In the data rows, 50 means zero.
Here are some points:
tensor([73., 57., 56., 23., 44., 26., 62., 65.])
tensor([41., 35., 68., 66., 46., 46., 45., 40.])
tensor([69., 40., 78., 46., 37., 25., 72., 65.])
tensor([66., 55., 63., 32., 46., 46., 72., 36.])
tensor([39., 34., 47., 65., 51., 70., 33., 45.])
tensor([71., 50., 72., 34., 48., 29., 58., 41.])
tensor([81., 46., 71., 43., 38., 25., 69., 44.])
tensor([22., 42., 48., 78., 53., 79., 34., 36.])
tensor([69., 47., 63., 35., 47., 37., 68., 52.])
tensor([38., 35., 54., 65., 47., 68., 47., 29.])
tensor([29., 46., 32., 58., 66., 80., 42., 41.])
tensor([30., 55., 37., 42., 71., 69., 37., 38.])
tensor([51., 45., 64., 38., 47., 35., 59., 51.])
tensor([25., 39., 36., 71., 57., 77., 30., 36.])
tensor([82., 48., 70., 29., 39., 28., 67., 45.])
tensor([35., 45., 59., 51., 43., 62., 42., 38.])
tensor([32., 39., 44., 68., 55., 75., 29., 32.])
tensor([48., 91., 40., 37., 67., 37., 43., 26.])
tensor([86., 51., 74., 45., 41., 24., 60., 51.])
tensor([42., 36., 22., 65., 41., 56., 30., 79.])
10 more points follow, each with its number after it:
tensor([42., 43., 65., 62., 42., 37., 50., 49.]) 0
tensor([55., 50., 64., 47., 53., 49., 65., 56.]) 1
tensor([14., 38., 31., 91., 64., 71., 20., 49.]) 2
tensor([72., 63., 54., 34., 53., 38., 62., 45.]) 3
tensor([62., 37., 70., 49., 38., 12., 80., 67.]) 4
tensor([30., 38., 35., 85., 52., 69., 34., 43.]) 5
tensor([24., 34., 28., 81., 59., 70., 31., 48.]) 6
tensor([32., 22., 22., 78., 50., 65., 18., 68.]) 7
tensor([89., 58., 79., 36., 35., 30., 61., 40.]) 8
tensor([36., 60., 44., 36., 68., 59., 42., 33.]) 9
Which two of these numbered points are nearest to each point below, ignoring the direction in which the first points spread most? Their numbers follow each, nearest first.
tensor([81., 49., 70., 45., 37., 21., 62., 49.]) > 5 6
tensor([55., 37., 73., 43., 37., 21., 83., 63.]) > 4 0
tensor([24., 62., 24., 62., 69., 68., 37., 44.]) > 3 9
tensor([64., 41., 77., 42., 42., 14., 81., 63.]) > 4 0
tensor([33., 48., 44., 77., 40., 80., 35., 31.]) > 8 5
tensor([48., 48., 58., 50., 56., 57., 54., 56.]) > 1 3
tensor([79., 56., 53., 32., 38., 24., 70., 68.]) > 6 3
tensor([20., 52., 22., 61., 70., 83., 30., 51.]) > 3 1
tensor([62., 52., 65., 35., 50., 41., 68., 58.]) > 1 3
tensor([49., 48., 33., 49., 51., 49., 41., 67.]) > 6 7
tensor([74., 50., 60., 29., 40., 26., 61., 69.]) > 6 1
tensor([21., 34., 25., 87., 60., 74., 20., 53.]) > 6 2
tensor([41., 29., 17., 71., 42., 60., 24., 66.]) > 7 6
tensor([21., 36., 33., 87., 58., 64., 25., 50.]) > 2 6
tensor([39., 71., 55., 32., 65., 57., 54., 29.]) > 9 3
tensor([83., 47., 68., 33., 39., 25., 68., 36.]) > 8 3
tensor([82., 44., 69., 42., 31., 25., 65., 49.]) > 5 6
tensor([18., 33., 29., 82., 58., 72., 26., 56.]) > 6 2
tensor([52., 51., 64., 38., 43., 44., 66., 51.]) > 1 3
tensor([17., 20., 29., 88., 63., 75., 22., 52.]) > 6 2
tensor([68., 50., 70., 48., 35., 14., 69., 70.]) > 2 4
tensor([50., 42., 32., 55., 44., 46., 40., 60.]) > 6 7
tensor([55., 34., 74., 43., 46., 29., 82., 55.]) > 4 1
tensor([36., 41., 27., 62., 61., 71., 42., 51.]) > 6 3
tensor([62., 39., 72., 54., 40., 36., 73., 60.]) > 4 1
tensor([39., 32., 13., 68., 38., 53., 26., 65.]) > 7 6
tensor([34., 68., 46., 39., 73., 71., 42., 37.]) > 9 3
tensor([32., 70., 43., 25., 63., 74., 54., 26.]) > 9 3
tensor([52., 49., 65., 52., 54., 50., 57., 51.]) > 1 0
tensor([27., 38., 30., 81., 56., 64., 33., 41.]) > 6 5
tensor([80., 55., 65., 37., 54., 28., 68., 47.]) > 3 1
tensor([53., 44., 57., 48., 49., 49., 67., 50.]) > 1 6
tensor([41., 35., 18., 61., 42., 60., 32., 69.]) > 7 6
tensor([34., 76., 59., 27., 60., 69., 58., 24.]) > 9 3
tensor([78., 47., 69., 45., 41., 34., 66., 49.]) > 5 8
tensor([23., 32., 39., 87., 61., 70., 29., 49.]) > 2 6
tensor([24., 28., 26., 88., 67., 72., 24., 62.]) > 6 2
